Small tables with named rows and columns. After each table, cells are looked up by row and column.

mit
|  | luril | koz | vif | bosa | feti |
|---|---|---|---|---|---|
| zoraboz | 201 | 180 | 175 | 174 | 152 |
| takura | 186 | 176 | 174 | 176 | 158 |
| kulef | 173 | 167 | 167 | 172 | 167 |
| ropad | 171 | 6 | 158 | 223 | 165 |

kulef, koz: 167
zoraboz, bosa: 174
takura, feti: 158
takura, koz: 176
kulef, bosa: 172
zoraboz, feti: 152
takura, luril: 186

tem.tsv
	bir	favakiv	zov	vugad	bakopif	disodis	vud	zuka	lafe	givo
kov	38.6	22.3	39.1	43.3	35.0	46.4	34.2	51.5	28.7	42.9
sinele	25.9	33.9	23.9	22.6	33.6	29.4	25.8	20.2	32.5	16.4
zul	75.6	74.2	53.7	53.5	54.4	53.2	69.2	94.0	68.3	59.8
gusav	29.8	22.8	36.0	35.5	32.9	36.4	19.5	19.5	27.0	36.8
far	33.0	42.8	25.2	23.0	37.2	31.0	28.9	26.9	39.6	17.7
vizageb	54.6	58.8	39.5	39.2	45.8	42.8	53.4	65.5	54.2	38.8
tusi	28.4	37.2	22.7	21.5	34.8	30.4	27.9	25.6	35.1	14.3
mifidob	47.3	54.2	44.3	44.5	42.9	38.8	59.8	55.7	49.6	46.1

What is the bakopif of tusi in tem? 34.8
What is the zov of zul in tem? 53.7
What is the disodis of gusav in tem? 36.4
What is the givo of kov in tem? 42.9
What is the vugad of gusav in tem? 35.5
What is the favakiv of vizageb in tem? 58.8
What is the lafe of kov in tem? 28.7
What is the lafe of far in tem? 39.6
What is the bir of gusav in tem? 29.8
What is the vugad of mifidob in tem? 44.5
What is the zuka of far in tem? 26.9
What is the vud of mifidob in tem? 59.8
What is the disodis of kov in tem? 46.4
What is the disodis of vizageb in tem? 42.8
Which row has the largest zov? zul

degi
|  | kerile | fot | ruba | torifo |
|---|---|---|---|---|
| losil | -1110 | -3514 | -3422 | 3468 |
| tas | 2322 | 1961 | 1717 | -1269 |
| zabe | -1661 | 2161 | 2028 | -2355 |
| dure | -5014 | -4125 | -3890 | 3213 |
| pel | -6936 | 5451 | 5337 | -6833 |
| malasa | 5171 | 3230 | 2847 | -1910 |
| nid | 1976 | -4677 | -4629 | 5322 |
| bar | 7754 | -2950 | -3148 | 4872 |
| kibenon | -685 | 2314 | 2145 | -2292 |
| figipu | 1976 | -4677 | -4629 | 5322 |
| tos | 5565 | -824 | -1046 | 2249 |
| mizef | -7518 | 1245 | 1326 | -2737 |

What is the torifo of figipu in degi? 5322
What is the torifo of dure in degi? 3213
What is the ruba of kibenon in degi? 2145
What is the kerile of mizef in degi? -7518
What is the kerile of figipu in degi? 1976
What is the fot of bar in degi? -2950
What is the kerile of kibenon in degi? -685
What is the torifo of nid in degi? 5322
What is the kerile of bar in degi? 7754
What is the torifo of bar in degi? 4872
What is the fot of zabe in degi? 2161
What is the fot of kibenon in degi? 2314
What is the torifo of pel in degi? -6833
What is the ruba of malasa in degi? 2847

pasi:
cols = per, tur, vetone, felodi, pak, pem, zal, vegaf, kap
pamig: [54.97, 62.87, 38.17, 55.55, 53.75, 54.22, 59.92, 55.66, 53.64]
gine: [54.97, 62.87, 38.17, 55.55, 62.40, 54.22, 59.92, 55.66, 51.07]
kopo: [54.97, 62.87, 38.17, 55.55, 62.40, 69.20, 77.09, 55.66, 51.07]
fogelu: [54.97, 62.87, 38.17, 55.55, 62.40, 60.65, 76.49, 55.66, 51.07]
zuf: [54.97, 62.87, 28.41, 55.55, 62.40, 54.22, 59.92, 55.66, 51.07]
rosave: [41.06, 13.11, 70.33, 46.79, 80.69, 54.22, 59.92, 55.66, 51.07]
zigas: [54.97, 62.87, 40.18, 55.55, 57.49, 54.22, 59.92, 55.66, 51.07]
bisavo: [54.97, 70.08, 38.17, 55.55, 48.07, 59.05, 59.92, 55.66, 51.07]
vipigar: [54.97, 47.40, 51.98, 55.55, 62.40, 54.22, 59.61, 55.66, 51.07]
pizute: [54.97, 62.87, 38.17, 55.55, 62.40, 54.22, 63.21, 55.66, 51.07]
pulison: [36.65, 24.16, 38.17, 46.09, 66.43, 54.22, 59.92, 55.66, 51.07]
der: [54.97, 56.76, 38.34, 55.58, 62.40, 48.73, 53.14, 55.66, 51.07]
zutage: [54.97, 62.87, 44.75, 55.55, 62.40, 54.22, 45.55, 55.66, 51.07]
fomodit: [54.97, 68.33, 38.17, 55.55, 62.40, 54.22, 59.92, 55.66, 51.07]

What is the vegaf of gine in pasi? 55.66
What is the vetone of gine in pasi? 38.17
What is the felodi of rosave in pasi? 46.79
What is the felodi of vipigar in pasi? 55.55
What is the felodi of kopo in pasi? 55.55
What is the tur of zigas in pasi? 62.87
What is the per of der in pasi? 54.97
What is the tur of pizute in pasi? 62.87
What is the pak of zigas in pasi? 57.49
What is the felodi of bisavo in pasi? 55.55
What is the pem of pizute in pasi? 54.22
What is the per of fomodit in pasi? 54.97
What is the zal of bisavo in pasi? 59.92
What is the vegaf of pulison in pasi? 55.66
What is the kap of gine in pasi? 51.07
What is the zal of pulison in pasi? 59.92
What is the felodi of gine in pasi? 55.55
What is the pak of fogelu in pasi? 62.40
What is the zal of gine in pasi? 59.92
Row with the largest zal: kopo

